The rows of Y fall into a few groups, which share some directions, and each row is roughly a mix of its group's hidden directions.
Y:
3 -5 10 32 17 -2 24 -45 5 22

20 -27 12 24 -9 -15 14 9 -36 28

-4 -46 30 6 -6 20 22 24 1 -5

22 18 43 -12 -33 11 -4 -11 -19 -8

15 0 -12 17 10 33 -28 -32 -29 -7

-29 46 -15 -10 -8 -3 -23 24 -12 1

16 -1 11 30 -37 25 23 -22 5 14

-1 26 -18 -22 -3 -1 12 -7 -48 -24

14 -40 -10 8 8 -26 -11 24 -32 8

10 -34 -29 -7 6 -1 21 31 -7 30

11 -11 54 4 6 17 19 -5 -26 -1

19 -3 6 -44 -9 -20 -8 35 -14 -16

9 11 10 -3 18 -16 0 13 22 55

15 5 -24 -7 -33 -9 2 15 -34 -33

-30 21 -41 -13 9 -25 -9 11 19 1

4 -3 -4 -4 7 9 2 -38 -45 -30

-3 -34 12 -7 1 21 -44 -20 16 12

-18 7 8 -15 -32 0 -51 -1 -16 -7

-15 -38 -35 -18 11 -18 5 -9 -28 7

10 21 -7 -30 -3 -18 40 -25 -15 17

7 -2 -1 11 -5 8 49 31 -31 -5

-5 2 -6 -3 26 18 -34 -9 44 19

16 -18 36 15 10 -24 28 -13 25 -15

9 -5 3 8 34 -18 15 -51 -10 -4

-13 -3 30 26 -16 25 31 -21 -2 22

-3 -22 -25 6 3 30 5 40 -16 25

7 -4 5 16 1 3 10 -40 -47 16

0 -20 -39 -4 3 -10 19 28 -18 31

0 -15 -1 22 -39 31 -6 -23 17 22

-21 -28 27 -7 20 -14 -28 -31 6 12

-17 40 -7 17 -4 1 -12 -36 9 -27

-40 20 -34 5 -8 -8 -27 -9 18 9

28 0 26 5 2 -4 36 -40 14 -4

-26 -7 -25 -8 -3 -3 -16 34 -25 33

-9 10 -19 -27 34 -30 -21 -1 29 -3

39 -27 -2 -19 7 -17 30 -10 -15 -17

-43 25 -28 -9 -20 -20 4 4 4 20

0 -45 17 -20 16 4 10 36 14 -2

-16 -8 15 -17 -27 19 -34 18 22 -26

10 4 -1 14 37 -5 23 22 -36 -23

-29 -16 -32 -18 -25 -13 -24 17 16 12

27 -20 2 -13 20 38 7 6 -22 -28

21 -9 -9 -10 44 -19 -9 35 -4 14

6 0 -14 4 18 5 -28 -6 15 -54

39 -3 16 25 -18 4 41 -7 -5 -1

-45 -9 10 3 -17 -37 14 3 10 21

24 3 34 0 13 -25 5 -26 35 -8

9 1 -7 -19 47 -10 -14 37 -8 14

20 8 8 -14 -13 26 -7 -5 -29 -45

24 1 -11 -4 -13 -44 -19 33 10 -15

3 -13 22 -2 43 -16 -20 0 33 16

7 -21 -16 29 -17 -7 36 -25 -25 -5

-9 -1 0 -25 22 11 -40 26 -25 18

6 18 10 22 -24 5 25 -21 -30 32

4 19 -47 1 -4 -7 -18 25 -21 -24

-30 28 -10 -16 40 28 5 -2 7 7

28 1 5 21 -12 27 -18 18 6 -42

10 -51 -2 4 21 16 0 -19 28 -3

-23 -16 0 38 6 32 -27 10 7 19

4 -1 -17 -30 15 -52 8 8 5 14

-23 -8 -15 40 11 -5 -34 -28 6 2

-28 5 -18 -35 1 0 -7 33 31 -5

-35 11 -35 -5 10 -18 13 -31 -21 -1

-1 -13 27 37 1 -26 -2 35 -10 14

-29 -26 8 14 31 5 -16 -26 22 20

-11 39 14 -5 -13 3 -21 8 -15 -42

-27 -25 11 -19 12 -33 -6 4 13 35

-13 28 -10 0 -11 -33 2 -14 -6 45

1 1 35 -16 30 17 -12 15 38 12

17 -21 4 32 12 -6 -2 13 -5 49

-27 35 -17 -21 -7 -1 4 -26 -12 31

-16 -29 -34 3 -1 13 -10 36 -18 20

-17 -22 -2 -8 -4 -17 -32 39 28 -8

28 27 29 -25 -6 -20 9 2 25 -21

1 -9 -12 -34 -19 -14 42 9 -27 1

25 -32 12 23 -6 0 9 26 -34 16

13 6 5 -15 17 39 -39 -11 16 -20

27 10 -19 28 -7 13 6 -25 -23 35

2 42 -13 -37 -4 20 -16 -10 -21 -5

-21 -17 -28 3 -31 11 -2 32 -27 -14

-15 31 -8 -22 -20 -27 37 -11 -14 -5

3 22 -7 2 15 -30 -23 -43 -7 20

2 25 -3 -3 -18 -3 -4 25 -53 12

50 10 3 -1 23 -14 14 11 -22 -18

35 -11 11 18 -5 18 -24 31 -1 -29

-15 -11 -20 -27 2 -25 6 42 6 25

15 -2 -9 -49 16 -9 8 37 0 -8

-10 -37 21 7 6 28 34 -4 -8 -24

39 9 26 -28 3 -8 34 14 -1 -8

-13 -17 27 1 -43 23 4 -13 7 27

6 10 17 10 -2 -35 21 -10 13 46

-36 -10 -21 13 -3 -25 34 23 2 14

-20 13 -20 -2 -11 -11 0 33 21 42

4 -6 34 12 -3 -5 8 -32 45 7

-10 -19 -22 46 -16 -9 9 -10 4 31

40 -32 22 -13 9 9 11 11 -30 3

-12 -13 31 -2 -12 30 44 -1 -3 16

9 37 9 -29 9 11 -19 -8 -38 -9

-11 6 0 11 7 -40 20 -31 -7 35

-9 -9 2 -25 -6 52 7 21 -7 -21

24 7 40 25 1 14 30 -22 -13 -1

26 -1 -3 -4 15 37 19 -18 -33 -21

26 22 8 -12 45 -7 28 -6 -16 10

18 -20 21 45 -22 -10 22 -12 -14 1

-2 7 -13 -24 -2 -24 29 8 -25 41

9 -30 18 9 -11 -7 8 -27 40 25

25 -4 -13 -16 40 11 3 -28 -25 -19

29 27 -7 6 5 4 18 -4 -44 -24

-14 -25 25 10 -16 -6 -12 35 37 -4

-28 30 -5 -5 -6 -3 -32 37 -18 9

33 16 0 -25 20 -43 11 4 -7 -12

20 -10 -12 -27 -8 19 24 -33 -19 -27

-27 1 0 14 24 -22 -19 12 21 40

10 -41 29 20 -25 20 6 -1 -18 10

38 -38 20 17 15 6 6 4 -25 -7

-36 19 -2 21 -28 -25 -11 -3 29 3

7 -12 15 -10 38 -9 -19 18 -36 -24

-12 12 10 -11 -18 -29 27 13 -41 -18

-16 32 -8 5 11 -33 -42 15 1 -2

-18 -6 -31 -7 -12 -4 9 37 6 39

-48 -5 -20 -30 -5 1 -26 14 5 -2

-40 -3 -29 15 -18 -15 6 -19 -2 31

48 -22 28 9 16 2 -1 -4 -18 -17

-7 3 19 -13 25 16 -48 -28 5 -3

5 28 -33 -38 11 1 -10 26 -1 -17

-39 39 -14 -1 2 -14 0 -26 -18 12

-30 21 -6 4 16 -7 -24 -34 31 11

0 -14 -23 -20 -8 -9 26 11 -35 35

-20 15 -22 -37 24 -6 6 9 33 11

11 -19 18 10 -1 39 27 8 3 -36

-19 -42 -18 10 -15 -26 -7 -4 23 22

-17 20 6 37 -38 6 -3 3 24 -20

18 -38 16 4 -5 18 1 4 -12 -45

32 -11 30 3 -4 32 12 26 21 -16

6 -33 33 26 -13 -29 0 -22 9 10

-41 28 -5 -24 1 1 10 -17 33 4

-8 30 27 15 -14 -10 -17 19 -19 -36

-5 -31 -24 -14 3 16 -9 8 -43 -23

31 18 11 38 -8 18 -4 -30 6 -18

8 -11 8 -13 -44 -12 20 -29 10 -27

1 56 8 -3 6 4 -24 -11 25 6

-44 -3 -31 -2 -30 -3 -10 13 0 21

-8 -6 -11 -10 24 9 -2 -56 7 -18

-24 17 -38 -2 7 -4 6 19 -32 28

31 -37 19 -14 14 -30 -15 13 -6 -14

21 -43 7 10 11 -6 25 14 -33 9

39 -13 14 -1 19 11 15 -43 -8 -5

28 -13 -27 -13 -14 -6 10 34 -30 -16

-16 -22 -27 -21 11 -18 24 37 11 9

-9 -47 17 -19 10 26 1 14 -25 0

12 22 -38 -25 -18 -14 3 33 -4 -15

-27 -3 15 20 -6 -18 -29 -18 37 -17

Each list below has two rows that fit no group; the rest each fit one group, if only roughly. Name those rows in the order they come.
- J_282: 2 -22 2 20 -5 -24 36 -1 31 28
- J_186: -17 -5 -17 13 -33 5 38 -19 -5 29
- J_827: 27 -10 27 -7 34 4 -8 31 -2 -27
- J_258: 16 -18 52 0 -20 6 19 -15 11 -13
- J_283: 39 0 19 -10 19 -12 22 -29 2 28
- J_88: -20 14 -33 -27 -10 5 -16 37 14 -14
- J_118: -10 -3 -3 35 -34 -20 7 -10 31 22
- J_727: -40 23 -11 -8 -22 -11 -3 21 33 6
- J_860: 13 -23 13 -11 -2 17 34 13 -37 25
- J_287: -7 31 -26 -6 -6 20 -4 -38 -30 -8
- J_643: 9 30 1 14 15 -51 8 -15 4 -17
- J_369: 28 -16 -14 -23 -8 22 5 -1 -47 0

J_827, J_258
- J_818: 28 -31 30 -6 -16 -2 39 6 -1 9
- J_684: 16 3 10 -16 -5 4 27 -33 -21 -40
- J_813: 14 -23 13 -27 28 32 -21 -6 1 -26
- J_160: -8 -5 21 2 -7 -16 14 -56 21 -1
- J_535: -10 23 -6 0 -12 -4 31 -39 7 34
- J_759: 2 20 5 -30 -19 9 -37 -5 30 -22
- J_985: 8 -36 25 18 0 -30 29 12 -15 -10
- J_887: -15 9 -13 -16 -39 23 2 34 -25 0
- J_131: 22 24 40 -15 19 -5 21 -13 25 0
- J_434: -4 -37 27 27 21 0 -15 -1 29 -15

J_535, J_759
- J_300: 1 -20 23 18 -14 -7 18 -1 42 -30
- J_789: 37 -15 -4 -22 -4 27 32 25 -8 3
- J_882: -22 -15 -3 45 4 -7 -16 10 34 16
- J_134: 17 -25 6 33 -14 28 -4 14 -18 -31
- J_863: 19 -33 13 0 27 -24 13 17 33 -10
- J_706: -26 -13 -2 27 -34 -4 -10 -19 30 20
- J_182: -2 -39 17 -8 10 -5 19 4 -28 38
- J_580: 14 -30 23 8 27 11 22 -35 -18 -5
- J_704: -43 25 -32 10 -10 -14 -3 21 -16 -5
- J_334: -29 18 -12 -18 -31 -9 7 -34 25 -8
- J_749: -30 -11 5 29 4 16 -29 -16 36 -5

J_334, J_749
- J_868: 19 -9 33 5 45 -15 -4 24 10 -4
- J_550: 5 -46 11 -23 38 -15 1 2 5 1
- J_269: -36 20 26 -22 -10 28 3 -17 24 0
- J_648: 13 -32 3 -6 -6 6 -28 48 -7 -6
- J_78: 3 24 25 -24 10 -32 30 -27 -6 2
- J_101: -16 -10 19 24 14 -33 5 13 38 18
- J_364: 14 -29 26 -3 12 41 19 0 -3 -26
- J_441: -16 -1 10 11 2 -20 26 -25 46 -16
- J_445: 15 -3 -8 -38 20 2 -9 23 -41 -11
- J_830: 22 9 -8 26 -30 -24 -13 33 21 9

J_868, J_445
- J_352: -40 -19 -24 18 0 -30 -24 -2 10 11
- J_35: 14 -12 6 -54 7 16 -15 25 -4 -12
- J_411: 28 3 19 -24 39 25 -20 0 -5 -16
- J_449: 8 14 -24 -10 -12 16 32 5 -46 -6
- J_613: 1 3 12 37 15 -31 9 -16 -10 38
- J_892: -33 -17 -28 1 11 -35 -19 2 26 9
- J_616: 16 -1 10 -3 -19 -3 56 -14 -20 5
- J_184: 19 0 -5 -40 1 18 5 -13 -44 -7
- J_170: 0 -41 25 29 -6 7 18 18 21 12
- J_682: 51 -8 4 13 19 6 -19 4 -16 -26
- J_711: 9 37 1 34 -21 15 15 -14 -27 -12

J_616, J_170
- J_703: -7 25 -7 -4 -13 -48 5 5 -17 32
- J_853: -2 -7 -23 1 -5 4 -26 57 -5 7
- J_632: 15 -23 -19 3 9 49 -24 -14 4 -13
- J_222: 0 -11 14 17 19 -16 46 -34 -4 5
- J_701: -23 35 -9 -15 -4 13 -38 -27 9 -3
- J_49: 24 -23 19 4 -8 17 48 7 7 -19
- J_115: -13 -15 6 -8 15 34 -50 -4 -10 0
- J_547: -8 3 -15 6 -51 16 -12 20 -29 -4
- J_945: -4 3 33 -1 12 -25 -18 40 -23 17
- J_791: -4 40 29 24 14 -3 9 -35 5 2
- J_739: 6 -22 9 22 -7 -26 30 -11 34 23

J_703, J_49
- J_240: -15 -33 10 32 -1 -1 -19 32 21 -16
- J_969: 20 7 17 -17 -18 39 14 -24 -19 -22
- J_123: 0 0 -4 42 0 -11 29 -30 25 15
- J_959: -20 -16 -17 -20 -14 31 -23 38 -12 0
- J_666: 45 16 1 -12 -2 29 3 -35 2 -10
- J_740: -8 23 24 21 -1 24 -29 -9 30 24
- J_208: 3 24 2 34 -35 23 -7 -6 -17 -27
- J_588: -12 -6 0 29 -31 10 -41 7 6 -26
- J_413: 16 -2 18 9 -13 22 0 -38 39 17
- J_97: -14 1 12 -19 24 -23 -41 17 28 0

J_969, J_740
- J_253: -33 -5 -4 -9 10 17 -33 -13 17 -37
- J_764: 19 7 5 -27 -16 9 13 11 -52 -7
- J_251: -29 30 18 1 20 -21 -26 1 30 6
- J_656: -12 22 -17 -27 10 10 -51 -10 -1 0
- J_315: 11 24 5 -12 4 23 0 34 -45 -3
- J_540: -13 28 -33 -30 11 -16 -7 -10 -14 29
- J_696: -21 48 -4 6 -34 6 -4 -4 20 12
- J_150: -16 19 -2 -41 0 -8 3 34 -28 -14
- J_962: -6 40 -34 -3 -9 -22 1 11 -32 -4
- J_318: -22 -27 -8 26 -34 9 11 -7 19 29
- J_213: 6 -14 6 -9 37 0 -25 17 43 2
- J_102: -19 28 7 -4 -28 -31 29 -7 22 11
- J_459: 9 -11 11 -3 -5 -11 29 -23 -23 -47

J_315, J_213
- J_624: 32 -13 33 -16 28 13 -8 -2 18 -25
- J_313: -24 13 -10 -40 -8 10 -21 32 -20 -8
- J_635: -24 2 -8 -25 19 -39 -6 -25 7 26
- J_529: -9 0 -3 3 -28 27 12 25 -46 -1
- J_602: 13 -4 1 -7 -23 15 14 -1 -49 -31
- J_71: -2 -7 3 38 6 -30 -19 36 12 -17
- J_66: 15 -34 12 35 0 7 16 -31 17 15
- J_497: 3 -45 29 15 -11 13 24 -8 6 22
- J_268: 23 -28 32 -18 24 10 5 -19 20 -20
- J_536: -26 -30 0 7 20 -10 -5 -4 27 40
- J_47: 16 16 -9 -34 5 28 4 5 -39 -21

J_71, J_47
